In the data rows, the value 128 means zero.
Here are some points, each followed by its number:
[152 128  36 107 104  99 112 170 209  36  90 156 182 130 126 161 159] 0
[150 119  92 158  54 119 163 108 116 186 137  80 115 149 102  66 115] 1
[144 156 123  84 109 124 125 182 147 123  94 156 158 163  81 141 169] 2
[ 85 115 164 129 112 140 165 101  91  82  48 142 187 136 223 169 106] 3
[131 118 156 149 111 129 196 104 121 138 102 143 152 161 171 149 111] 4
[ 99 122  81 146 118 130 163 137 105  53  32 177 183 144 255 137 123] 5
[135 225 195  73 159 103  17 167 157  90  84 208 153 135  25 118 169] 6
[163 193 191 145 150 137 127 171 186 151 182 141 137 186  63  85 158] 7
[135 158 124  86 134 148 171 159 139 103  57 169 189 151 157 188 155] 8
[204 128 103 122  98 107 196 161 203 160 118 106 110 133  73 177 119] 9
[ 37  88 100  97 106 157  74 109  45 188 213  84  40 149 160  52  86] 10
[137 173 166 161 189 114 136 163  93 164 166 150 119 146 118 104 145] 11
[125 118  77  57  65 147 108 172 110 119 125  55 165 133 107 126 187] 12
[138 104 220  96 111 153 186 137 131 169  93 101 100 139 177 209  89] 13
[113 110  62  65 105 160 134 157  88 132 126  77 138 123 130 111 176] 14
[110 132  93  95  77  99 115 137 120 109 108 137 160 146 110 137 152] 15
[112 115  89 127 120 109  62 147 147  53 126 164 128  99 154 105 121] 16
[167  95  99 165 123 110 186 108  87 149 120 113 102  94 143 113 118] 17
New points follow, each followed by the numbers of its three nearest points above by angle, seen from the average point of the numbered points, nearest first.
[ 80 125 162  83 101 145 139 108 130  63  30 134 208 143 212 210 143] 3 8 5
[145 110  71 128 134 125 138 108 178 148 144 105 142 149  55 175 144] 9 0 1
[124 243 230  73 187 138   0 131 175  80 100 168 163 112  93 149 166] 6 7 2
[117  87 215 148 130 118 106 171  97 180 223 119  48 118 138 113  79] 10 11 13
[116 123  80 142  77 145 130 105 106 156 149  81 141 154 124  69 130] 1 10 14
[166  76  52 147  90 148 188  70 135 200 159  62 144 149  67 135 139] 1 17 9
[110  45 114 138  77 132 145  89  72 191 181  73  80 104 137 116 100] 10 17 1
[182 148  72 100 120 108  92 182 215  54 112 153 178 131  65 157 150] 0 2 6
[127  93 152 124 128 134 125 141  94 172 181 124  36  84 137  96  75] 10 17 11
[ 68  27 126 123 163 143  77  32  67  97 210 107  58  28 149  86  91] 10 17 16
[141  84  98 127 137 127 148  79 152 124 125 111 150 130  93 194 136] 9 17 4
[108 116 118 114 145 132 119 168  68 154 149 129  65  94 147 106 111] 10 11 17
